The rows of Y fall into 3 groups, which share some directions, and each row is roughly a mix of its group's hidden directions.
Y (71 x 10):
[[ 38  37   8   4  43  -5  22 -16 -22  19]
 [ 21  46  12  35  -5  15  17 -11 -35  24]
 [-29  -3 -27 -10 -52  -1 -35   8   6 -26]
 [ -1  50  29   1  27  12   9  31  32  11]
 [-23 -20  11 -46   4 -20 -24   0  48  -4]
 [ 36  -3  26  10  45   0   3  29 -21  32]
 [-29  -7 -11  -6  37  -9 -18 -10  57 -16]
 [ -5   8 -44  27  -3   0  -4 -57 -19  -1]
 [  6 -30 -10 -19 -43  23 -30   8 -38  13]
 [ 32  26 -31  -5 -19  17 -22 -42  24 -18]
 [ 28   9 -12  16  30   4  21 -58  18  13]
 [-11  -4 -14  14   0 -52  13 -21  51   6]
 [ -9 -54  28 -29  -9 -11 -12  -7   0  37]
 [ 15  26  11 -12  -4 -39  41  21  22 -32]
 [  1 -23 -39  32 -15  34 -40 -12  -6  11]
 [-56 -16  16  -5   4 -31  14  35 -13  15]
 [ 16   9  21   1  19   5  36  42  29  37]
 [ 14 -43   4 -13  54  15  13  30   6  -2]
 [-21 -45  -7  39   0   7   6   7 -47   5]
 [-50 -10  -3  15  14 -21  16   6 -48  18]
 [-10 -42 -28 -10  -1  -2 -22 -30 -24 -41]
 [-18 -62 -21 -18   3  16 -20 -16  -2 -24]
 [ 15  53  32   7  40   4  -2  25   3   8]
 [ 10  10 -17  17 -50 -30  -1 -31 -35   7]
 [ 25  -4 -24  -4 -56  16 -11  20 -35  -9]
 [ 27  30  -9  20  23 -10   6   2 -59  10]
 [-16 -56  18  -4   6  -2 -18 -20  10  43]
 [ 16  36  28   2  57   9  -8  26   0  -5]
 [ 35   1 -30  21  -2  22  -6 -56  11 -10]
 [  5   2 -34 -18 -44  24 -45  13  -6 -15]
 [ -4  32  34  14  44 -10  41 -11 -12  11]
 [ -8  57  16  -2  20   8  17  22  40 -10]
 [  7 -45  -2  35 -11  -1 -14 -23  14  46]
 [-16  24  34 -28  14 -22 -11 -16  46  21]
 [ 17  56  29  19  -4  -9   5  16  -4  38]
 [ 12 -31 -36   9 -40  27 -27  10 -26  -5]
 [-56 -11   7   3  20  -8  21   5 -41  22]
 [-16  15  40 -46  19 -31   9   0  30   0]
 [ 35 -29  -8  -1  51 -11  17  15 -28 -17]
 [-35 -45 -23 -18 -18  16 -14 -21  19 -26]
 [  3 -25  33  12  15 -36  22  44  20  14]
 [-12 -19  18  -7 -29 -24 -13  59  20 -10]
 [ 63  15   6   8   1 -19  -4   9  40  -8]
 [ 24  33  -6  22 -36 -36  14 -16 -31  16]
 [ 40  -5   9  19 -42 -16  33  12 -30  14]
 [ 20  25  20  19   8  -9 -38 -13 -51  16]
 [ -9  30  30   6  48  -3  40  -6 -23   2]
 [  6  26 -26  23   3 -64   6 -14  10   8]
 [-15  40  -2 -12  -7 -47  -9  39 -26   2]
 [-36 -44  -9 -13 -17  23 -39 -23   2  -9]
 [ 11 -16 -18 -35 -50   7 -20  27 -17 -23]
 [ 16 -29  -6 -12  45   4  38  33  20 -10]
 [  0 -45  29 -11  -1  56   1  13   8  -6]
 [-52  25 -16 -17   4   7  -1 -18 -46   9]
 [ 30 -27  15  -1   8  38   6 -26  47  -4]
 [ 26 -29  12  -1  33   3  30  39   7  35]
 [ 26  54  -5   0 -22 -13  25  22  -3 -32]
 [ 19  -8 -12   0  -4  63 -11 -38 -13 -12]
 [ 29 -48   3   5   3  -6  20  22 -13  46]
 [  4  37  -3  20  31   8  40   9 -33 -27]
 [-55  15  10 -34  -7 -31   2  21  19   8]
 [  3 -26 -23  -2 -42 -16  49   4  22  19]
 [ 30  22 -33   0 -29  27 -33 -20 -15 -25]
 [-12   2  26 -48   2  55  -3  -1  16  -4]
 [-28 -62  19  14  -1  27   9  16 -11   3]
 [-26 -23  11 -12  25  35 -20 -13 -45  24]
 [-14  23 -13  26  53  -6  18  -6  29 -29]
 [ 33  -8 -13  13 -65   1 -17   4  -3  21]
 [ 10 -40 -19 -16 -28 -28   0  20  36 -29]
 [  9 -72  -7 -10  24  11   4  12  -9   9]
 [-10 -10 -27 -30 -17  -7 -33  13  44 -34]]
Here is one row from each group, named. Which group is each of the other rows in?
[-56  -3 -11 -30 -25   8 -12 -21  30  -8]	<108>
[ 6  1 22 -8 55 22 11 39 26  2]	<123>
[  3 -10  15 -61 -33 -17  -2  25  -9 -14]	<102>

[ 11  39 -31  13   2  11  16  21 -19 -50]	<102>
[ 12 -32 -13   8 -25  28  -6   7 -58  11]	<102>
[ 11 -20  32   6  48  21  37 -14  -1  23]	<108>
[-18  29  39  -9  50  -8  30  -9 -10   7]	<102>
[ 16 -49  24   3 -13  17  -1  17  48 -11]	<108>
[ 28  33  32  19  29  -4 -18  13 -32  28]	<123>
